In the rows, 128 means zero.
The rows of X fall into a few groups, and each row is roughly a mix of its group's hidden directions.
X:
108; 168; 156; 127; 124; 96; 123; 157; 153; 112
162; 105; 115; 135; 148; 174; 104; 139; 108; 121
158; 88; 96; 108; 104; 134; 130; 122; 99; 135
126; 95; 119; 136; 147; 131; 119; 170; 111; 171
122; 160; 125; 172; 144; 129; 104; 89; 138; 121
87; 168; 133; 147; 127; 106; 92; 125; 133; 119
160; 114; 119; 182; 130; 130; 123; 150; 103; 113
154; 83; 154; 119; 124; 143; 153; 104; 118; 104
138; 132; 92; 108; 136; 157; 116; 107; 82; 141
120; 144; 160; 134; 137; 85; 142; 120; 126; 173
140; 139; 127; 82; 138; 122; 87; 102; 105; 119
144; 130; 120; 100; 152; 160; 85; 119; 124; 97
144; 112; 120; 129; 109; 177; 108; 121; 164; 149
137; 151; 136; 117; 80; 94; 159; 117; 117; 123
126; 112; 158; 118; 125; 154; 132; 134; 102; 75
154; 105; 115; 92; 117; 142; 153; 158; 139; 158
167; 109; 124; 119; 147; 172; 136; 129; 100; 149
151; 109; 135; 92; 110; 135; 162; 158; 156; 139
154; 99; 125; 156; 119; 156; 97; 133; 162; 144
145; 136; 104; 127; 149; 162; 80; 125; 113; 107
105; 135; 157; 113; 98; 106; 163; 155; 107; 118
134; 93; 128; 117; 107; 139; 155; 158; 109; 88
131; 114; 128; 137; 138; 96; 168; 125; 82; 108
153; 111; 101; 101; 120; 135; 104; 138; 82; 112
133; 179; 133; 136; 124; 109; 111; 116; 170; 143
106; 113; 119; 134; 104; 101; 116; 184; 136; 120
97; 123; 128; 130; 137; 114; 150; 99; 164; 168
167; 135; 140; 125; 120; 158; 148; 128; 79; 133
113; 170; 140; 134; 107; 166; 109; 113; 114; 102
109; 149; 141; 163; 98; 127; 79; 136; 129; 126
81; 166; 137; 121; 125; 141; 148; 137; 119; 97
148; 142; 159; 93; 114; 145; 120; 94; 131; 96
167; 138; 120; 104; 147; 171; 107; 145; 112; 119
134; 140; 139; 120; 142; 187; 103; 120; 152; 113
116; 139; 99; 137; 140; 126; 72; 118; 127; 158
131; 104; 153; 121; 97; 98; 156; 146; 157; 106
147; 142; 152; 148; 138; 143; 153; 90; 140; 91
140; 118; 162; 136; 133; 133; 122; 138; 90; 79
136; 67; 145; 140; 130; 138; 147; 131; 108; 107
141; 80; 90; 135; 97; 117; 125; 141; 145; 133
161; 105; 141; 131; 120; 129; 171; 140; 108; 92
125; 124; 143; 142; 150; 72; 142; 122; 108; 99
157; 82; 122; 128; 150; 144; 142; 142; 161; 148
114; 149; 155; 159; 143; 88; 126; 146; 159; 138
157; 162; 126; 116; 133; 151; 162; 92; 141; 111
140; 101; 111; 122; 117; 164; 162; 141; 101; 97
133; 133; 135; 152; 131; 162; 89; 91; 153; 117
154; 110; 131; 121; 94; 162; 132; 101; 162; 112
154; 131; 89; 141; 139; 165; 139; 109; 94; 136
129; 126; 122; 117; 111; 165; 87; 132; 168; 152
156; 97; 103; 114; 128; 150; 125; 94; 95; 146
99; 112; 121; 143; 127; 105; 84; 159; 127; 156
158; 141; 146; 105; 149; 150; 86; 102; 113; 128
125; 138; 140; 124; 117; 182; 109; 138; 168; 142
77; 160; 135; 104; 127; 140; 110; 129; 147; 107
111; 149; 164; 160; 115; 101; 118; 130; 134; 166
164; 105; 126; 127; 136; 150; 126; 143; 73; 127
121; 135; 119; 114; 90; 160; 129; 153; 164; 157
130; 110; 158; 118; 127; 119; 168; 154; 114; 87
145; 131; 87; 138; 138; 172; 129; 106; 100; 140
105; 120; 126; 120; 126; 82; 130; 136; 179; 130
167; 79; 121; 109; 153; 120; 138; 140; 122; 144
136; 121; 123; 142; 169; 166; 91; 146; 144; 116
152; 95; 151; 95; 111; 145; 160; 136; 135; 104
117; 155; 137; 181; 125; 102; 158; 124; 132; 144
159; 149; 146; 107; 108; 153; 132; 95; 144; 96
119; 133; 112; 100; 133; 72; 116; 131; 161; 130
165; 100; 102; 159; 123; 108; 161; 124; 122; 141
106; 120; 104; 150; 123; 97; 133; 169; 150; 157
128; 161; 118; 163; 114; 136; 84; 102; 143; 120
114; 155; 150; 122; 117; 81; 123; 108; 109; 160
128; 147; 133; 134; 139; 178; 93; 122; 159; 145
124; 135; 151; 119; 83; 103; 165; 144; 105; 117
165; 84; 104; 126; 137; 99; 115; 140; 108; 130
132; 104; 133; 135; 135; 78; 151; 121; 97; 100
150; 116; 123; 135; 140; 100; 184; 119; 116; 150
83; 149; 121; 144; 134; 111; 88; 131; 99; 129
108; 104; 95; 93; 100; 93; 144; 132; 129; 128
141; 112; 99; 112; 135; 155; 134; 121; 72; 126
158; 97; 165; 107; 118; 106; 112; 103; 113; 115
103; 96; 140; 108; 125; 111; 109; 176; 108; 135
141; 165; 141; 149; 159; 143; 164; 103; 122; 112
92; 132; 129; 136; 142; 76; 115; 131; 161; 124
158; 136; 107; 116; 141; 141; 85; 137; 97; 102
89; 140; 113; 124; 121; 100; 117; 108; 176; 129
154; 82; 120; 130; 146; 110; 133; 138; 157; 161
160; 123; 142; 117; 134; 153; 117; 72; 115; 127
151; 111; 129; 133; 133; 180; 133; 133; 84; 132
88; 117; 130; 145; 130; 95; 148; 99; 143; 159
108; 154; 111; 163; 149; 109; 147; 155; 147; 154
174; 159; 131; 121; 150; 136; 105; 137; 96; 113
107; 141; 96; 161; 128; 112; 120; 161; 151; 158
95; 160; 106; 125; 118; 125; 148; 167; 160; 131
105; 166; 123; 130; 115; 113; 176; 99; 126; 131
149; 156; 125; 161; 143; 159; 148; 89; 140; 125
151; 94; 126; 138; 115; 97; 159; 129; 129; 169
158; 118; 150; 129; 144; 175; 151; 149; 108; 142
117; 122; 113; 100; 141; 176; 100; 149; 107; 112
127; 109; 114; 90; 108; 167; 129; 91; 142; 133
144; 124; 129; 107; 119; 179; 118; 140; 165; 152
119; 144; 95; 153; 124; 129; 161; 148; 168; 150
108; 137; 156; 147; 133; 87; 159; 148; 109; 151
168; 116; 149; 98; 127; 125; 128; 87; 102; 120
141; 118; 166; 125; 147; 150; 112; 85; 106; 109
136; 112; 86; 148; 135; 108; 175; 124; 147; 125
101; 178; 165; 138; 157; 128; 131; 124; 125; 128
142; 164; 110; 122; 112; 91; 119; 127; 159; 160
122; 140; 139; 118; 122; 182; 113; 148; 161; 149
97; 142; 119; 102; 124; 78; 129; 117; 157; 139
89; 119; 139; 106; 152; 96; 157; 148; 126; 151
153; 94; 133; 134; 133; 171; 141; 140; 91; 139
136; 139; 105; 170; 138; 138; 105; 80; 125; 132
128; 143; 126; 119; 153; 77; 93; 122; 102; 124
176; 125; 135; 122; 139; 173; 128; 151; 108; 122
148; 122; 142; 103; 105; 148; 170; 151; 161; 132
108; 127; 104; 81; 131; 154; 114; 124; 146; 94
99; 119; 117; 116; 137; 163; 113; 155; 163; 99
100; 136; 122; 112; 138; 148; 83; 134; 166; 109
132; 117; 131; 64; 110; 130; 128; 158; 138; 132
122; 132; 127; 130; 109; 181; 92; 119; 157; 137
145; 139; 127; 178; 131; 147; 164; 99; 137; 126
134; 148; 153; 101; 107; 147; 167; 124; 144; 95
150; 107; 88; 146; 113; 98; 147; 107; 148; 148
133; 113; 123; 119; 143; 174; 126; 140; 180; 136
125; 173; 111; 134; 116; 98; 108; 144; 159; 151
150; 91; 120; 141; 144; 123; 109; 98; 97; 159
158; 118; 128; 161; 154; 167; 105; 136; 151; 117
141; 100; 79; 132; 97; 113; 157; 122; 121; 116
105; 148; 92; 122; 112; 105; 112; 155; 150; 160
98; 152; 149; 111; 97; 93; 161; 130; 117; 128
165; 164; 135; 121; 146; 142; 105; 145; 98; 105
154; 131; 116; 138; 95; 156; 164; 96; 148; 121
106; 181; 93; 122; 120; 134; 111; 123; 124; 154
149; 143; 135; 105; 122; 184; 130; 116; 160; 128
160; 86; 94; 125; 111; 112; 158; 122; 124; 139
121; 143; 118; 146; 119; 84; 132; 157; 165; 154
114; 121; 127; 132; 108; 171; 92; 144; 156; 153
143; 77; 140; 111; 140; 138; 148; 166; 128; 141
162; 100; 114; 126; 161; 163; 107; 143; 151; 134
167; 91; 100; 132; 102; 135; 133; 132; 97; 115
109; 130; 127; 146; 90; 111; 154; 95; 164; 137
160; 136; 131; 112; 151; 144; 102; 163; 95; 106
127; 112; 123; 95; 135; 98; 146; 174; 108; 147
135; 87; 128; 92; 108; 107; 149; 161; 117; 130
109; 110; 128; 141; 158; 107; 139; 111; 166; 167
98; 134; 140; 134; 122; 96; 157; 109; 166; 153
101; 149; 118; 131; 117; 72; 109; 115; 140; 110
120; 180; 98; 123; 131; 125; 126; 121; 154; 161
118; 124; 130; 104; 94; 90; 163; 119; 102; 143
146; 100; 116; 134; 174; 165; 108; 131; 130; 147
126; 97; 132; 144; 177; 150; 109; 155; 146; 135
135; 121; 137; 176; 119; 93; 151; 137; 129; 161
97; 158; 155; 130; 159; 135; 110; 129; 167; 136
159; 87; 128; 111; 119; 154; 132; 95; 103; 117
89; 152; 133; 145; 131; 94; 120; 113; 168; 124
164; 140; 135; 116; 122; 164; 119; 90; 110; 100
Here is one row from each group, named. Which group is each of the other rows in?
133; 177; 146; 124; 151; 159; 129; 105; 148; 111 | <28>
133; 129; 113; 117; 153; 166; 87; 142; 99; 109 | <123>
130; 128; 118; 98; 117; 161; 80; 124; 121; 97 | <138>
93; 134; 145; 113; 113; 103; 139; 161; 169; 121 | <21>

124; 133; 103; 184; 114; 121; 112; 101; 142; 146 | <28>
147; 83; 84; 107; 131; 126; 115; 139; 135; 109 | <138>
167; 137; 156; 144; 124; 156; 155; 135; 92; 132 | <123>
113; 138; 139; 148; 106; 106; 164; 93; 154; 151 | <123>
157; 94; 116; 158; 136; 157; 104; 140; 152; 111 | <123>
162; 96; 149; 122; 118; 143; 168; 136; 157; 121 | <28>
151; 137; 154; 105; 139; 151; 140; 100; 96; 94 | <21>
105; 150; 163; 125; 168; 101; 156; 128; 130; 138 | <21>
142; 113; 73; 129; 106; 109; 151; 111; 118; 109 | <138>
121; 143; 148; 135; 148; 90; 156; 118; 101; 91 | <28>
130; 131; 123; 158; 127; 71; 126; 99; 148; 135 | <123>
131; 161; 143; 127; 100; 96; 120; 150; 170; 116 | <21>
163; 163; 126; 109; 106; 148; 114; 139; 108; 94 | <123>
112; 137; 149; 136; 90; 98; 162; 122; 94; 126 | <123>
